In the rows, zero is written as 128.
Each named move below is a turn or a mirror, shown by a few rows before and after it. Which moves, in which order, take the first row of each later pair to the second? The first pair is answered.
move Y:
[134 140 148 127 119 141 130 133 112 150 118 122 138 104 138 140  79] -> [140 137 146 129 119 137 135 130 110 151 118 125 137 106 134 139  80]
[129 197 119 115 219  88 134 119 135  75 141 133 115  97 150 125 120] -> [ 71 149 184 122 141 143  95 136 103  75 155 111 148  76 167 132 183]
[119 145 117 125 154 103 140 112 129 153 134 145 135 126 128 134 109] -> [ 98 123 149 125 118 123 123 116 111 149 136 134 149 119 134 132 134]
move M:
[135 134 113 126 142 150 119 143 132 107 135 117 114 117  98 121 105] -> [136 138 111 123 143 152 126 153 132 111 131 112 111 114 103 124 102]
[110 104  82 135 102 153 129 136 118 106 130  98  92 143  89 120 143] -> [ 98 105  90 128 111 156 140 153 118 120 115  78  84 131 115 128 139]
[115 160 143 131 160 123 130 102 131 111 123 131 177 122 169 158 165] -> [126 158 141 136 153 117 117  87 129  98 127 143 180 128 155 153 169]
[150 178 106 106 118 120 150 152 157 183 109  96 131 109 166 121 134] -> [189 150  96 121  93 114 106  92 157 132 135 142 140 136 100  99 150]
move P:
[ 99 160 153 107 134 102 174 151 134 170 110 120 146 101 188 156  89] -> [ 93 141 164 106  96 155 158 174 124 141 126  90 139  81 148 153  84]
[122 116 154 134  93 137 128 127 118 135 126 128 159 116  97 147  89] -> [124 130 144 137 118  97 139 110 126 152 110 147 166 131 121 150  89]
[112  85 151 119  72 166  89 106 152 109 126 148 166 127 134 117 187] -> [110 104 136 127 103 120 104  89 161 136 112 174 179 147 168 117 191]
[ 72 121 182 137  93 148 104 135  90 149 128 124 158 121 178 158 197] -> [ 73 125 174 141 104 133 105 126  95 158 121 129 161 127 188 158 195]
move E:
[136 102 109 142 112 141  83 106 125  87 165 145 102 139  98 101 167] -> [101  81 142 133  80 165  98 147 107 125 154 103 109 114 118 119 162]
[157 110 133 124  89 108 151 132 119 163 108 121 127 130 106 137  82] -> [165 120 126 128  99  88 147 111 125 159 110 140 129 140 104 133  92]
[ 97 166 160 123 150 152 119 152 151 116 139 114 130  97 154 141 155] -> [104 176 155 127 158 132 118 122 163 113 137 140 145 110 159 136 163]
[111 155 117 138 192 115 145 116 159 128 130 129 110 141 199 142 184] -> [124 153  98 134 197 146 137 136 164  97 146 108  80 133 167 129 171]
Now pairs of rows:
Between the rows of a pair lie 2 to 3 moves.
[112 122 121 122 126 107 140 126 126 168 112 121 127 151 154 137 135] -> [133 101 114 128 109 140 111 124 128 120 141 119 109 154 103 121 138] -> M then E then Y
[137 109 108 134 112 105 166 155 144 205  94  67 104 155 121 164  75] -> [165 113 108 162 117  82  90  63 151 119 133 155 133 203  88 136 143] -> E then Y then E
[115 123 147 118 136 177 131 135 137 157  98 128 128  90 105 148 100] -> [129 145 131 123 166 156 134 121 148 144 100 148 121  95 113 146  95] -> E then E then M
[147  99 151 166 110 137 110 118 121 129 148 138 141 154 147 132 167] -> [138 128 132 156 152 120 146 147 133 150 132 117 122 147 186 135 154] -> E then P then M
[121 133 157 117 108 137 114 131 125 123 125 128 145 106 112 132 105] -> [118 151 149 111 139 135 125 140 130 122 120 123 138 102 123 137 103] -> E then E then M
[146  71 116 130  63 191  97 124 100  97 164  99  98 139  59 126 129] -> [104 124 150 137 120  82 143  75  99 195 107 160 169 159 194 156 157] -> M then E
[155 113 140  98 119 154 126 106 117 112 111 145 141 136  99 133  81] -> [148 114 143 108 121 151 110  86 120 100 120 158 147 145 104 128 110] -> P then Y then E
[150  84 124 153 103 134 110 123 127 124 140 112 109 143 120 104 178] -> [138  83 134 142  98 138 140 156 124 157 121  87 107 126 130 122 149] -> Y then P then E
[132 130 127 147 182 113 141  61 131 103 133 159 116 161 168 120 171] -> [ 89 133 173 133 160 133 153  88 120 127 127 137 138 133 201 140 176] -> P then M then E
[154 161  92 129 162  64 155  62 147 117 109 221 144 151 140 164  91] -> [164 120 103 120 101 178 122 123 133  48 149 158 107 109  43 159  59] -> P then Y
[ 98 135 181 125 119 146 140 140 110 155 128 110 155  99 152 147 107] -> [144 171 129 127 183 107 149 106 138 124 130 145 129 120 132 129  78] -> P then Y then E
[129 172 135 128 149 109 141 134 158 133 131 105 139 134 170 151 139] -> [114 149 152 133 117 139 113 139 149 115 148  95 144 126 160 146 164] -> E then Y
[ 83 145 167 123 131 169 118 159 108 131 132 101 137  92 150 131 143] -> [121 166 129 115 170 160 137 163 127 109 132 102 106  97 121 126  93] -> Y then P
[119 135 125 133 163 120 133 147 135 149 123 112 124 117 165 129 125] -> [107 118 141 136 136 141 121 155 120 139 128 104 126 110 164 130 135] -> Y then P
[133  92 121 150  99 137 100 117 119 114 153 122 106 161 123 102 189] -> [120  88 125 147  92 125 104 118 117 127 143 120 123 162 136 110 199] -> E then E
[169  94 101 104 119  93 146  86 157 103 127 143  94 198  79  83 185] -> [167 102  87  90 128 110 189 143 163 140 114  92  69 171  77  99 124] -> P then E then Y
[126 123 120 141 121 116 104 103 139 115 135 151 117 151 135 109 183] -> [150 131  96 138 140 115 115 104 149 106 138 149 100 145 119 107 154] -> P then Y
[131 129 108 134 114 146 176 189 130 154 114  90 111 106 139 116  94] -> [128 137 107 140 126 110 185 172 127 177  99 103 123 121 171 119 115] -> Y then P
[105 163 112 131 174 120 144 141 129 133 122 114 110 122 173 133 157] -> [ 85 110 154 131  96 155 116 140 104 129 135 104 135 110 143 134 167] -> P then M then E
[112 161 129 111 165 104 148 167 159 120 120 150 150 155 133 150 119] -> [122 156 121 115 162  95 141 150 155 116 123 161 159 164 121 146 126] -> P then M then P
[117 153 124 105 150 171 105 132 125 103 131 118 129 131 115 142 123] -> [109 155 129 117 150 156  97 116 127 106 132 135 137 142 132 143 149] -> P then Y then E
[136 152  72 130 179 115 159 138 149 159 106 107  90 136 125 130 106] -> [157 118  74 142 138 144 114 119 144 111 136 120  92 146  68 120 114] -> M then P
[119 181  89 112 166  87 161 150 138 133  96 116 105 144 139 155 120] -> [ 87 178 127 128 148  85 132 126 122 128 107 133 141 145 169 158 179] -> Y then E then M
[126  93  98 111 112 116 169 176 118 192 109  66  99 141 156 133 119] -> [147  56 111 133  66  96 126 107 105 174 124 135 132 177 118 116 149] -> M then E then E
[113 114 128  96 144 171 150 156 119 155 120  89 111  99 162 131 111] -> [111 100 141 115 115 186  97 116 109 101 149 116 132 110 144 117 166] -> E then E then Y
[133 191 166 114 175 142 119  98 154  78 155 169 151 115 136 122 142] -> [130 182 154 103 175 181 137 152 155  77 150 114 121  94 117 128 113] -> E then Y
[143 128 176 115  81 105 135 122 126 160 112 159 149  96 114 129 102] -> [157 135 163 122  96  91 124  96 134 141 120 180 147 111 106 120 122] -> E then Y then P
[107 144 162 121 127 155 147 166 138 132  95 109 146  83 100 163  98] -> [122 131 174 133 107 141 111 118 134 102 109 149 169  97  79 154 117] -> E then M then P
[131 124 146 135 110 153  99 146 131  93 168 134 114 123  84 123 143] -> [116 167 149 131 155  90 140 129 139 153 128 156 142 130 162 140 134] -> M then E then Y
[136 134 105 115 156 130 160 146 138 134 121 116  99 126 143 125  98] -> [140 103 113 113 121 142 158 151 130 143 117 107  99 123 125 125  94] -> M then E then Y
[144 121 139 118 115  85 144 101 123 164 105 173 154 145 117 116 105] -> [137  99 159 121  77 125 125 113 109 143 120 153 153 130  87 117 109] -> P then E
[ 91 139 122 134 162 109 168 126 153 179 135 103 128 107 162 124 124] -> [119  94 107 144 109 159 130 132 143 127 172  92 105 106  80 106 121] -> M then E
[101 120 158 133  94 126 119 130 120 120 126 123 155 126 142 106 156] -> [123 146 124 136 146  91 133 115 140 118 122 144 138 145 149  98 151] -> E then E then P
[129  77 117 124  83 107 155 117 102 179 108 137 153 155 106 133 124] -> [129  87  99 113 103 143 163 166 111 164 116  91 111 135  92 134 101] -> E then E then M
[125 182 158 150 117 162  91 114 105  95 183 135 154  99 117 139 159] -> [129 214 132 147 173 137 115 120 124 105 170 133 136 105 143 139 147] -> M then P then E
[160 104 164 117  93  75 103  43 103 123 134 193 188 117 150 144 147] -> [163 135 113  82 153 162 157 174 126 107 141  64  78  58 125 152  66] -> Y then E then M
[ 80 105 141 108 118 143 130 196 122 156 106  85  95 100 141 163 124] -> [160 112  80 118 150  79 127 126 143 133 104 158  94 146  82 136  85] -> M then E then Y
[128 131 147 131  86 157 105 130  91  91 138 135 160 129 126 158 142] -> [128 137 140 120 104 155 147 166  96 122 110 104 150 108 131 168  99] -> Y then P then E
[129 131 191 105 101 100 136 117 144  92 154 158 126  96  70 141 122] -> [135 137 188 109 109  83 137  99 149  99 148 173 129 106  73 140 124] -> M then P then M
[137 165 129 151 203 100 157 131 145 160 114 118 124 134 164 138 173] -> [157 147  97 149 199 100 159 132 155 148 120 117 100 147 138 125 165] -> M then E then P
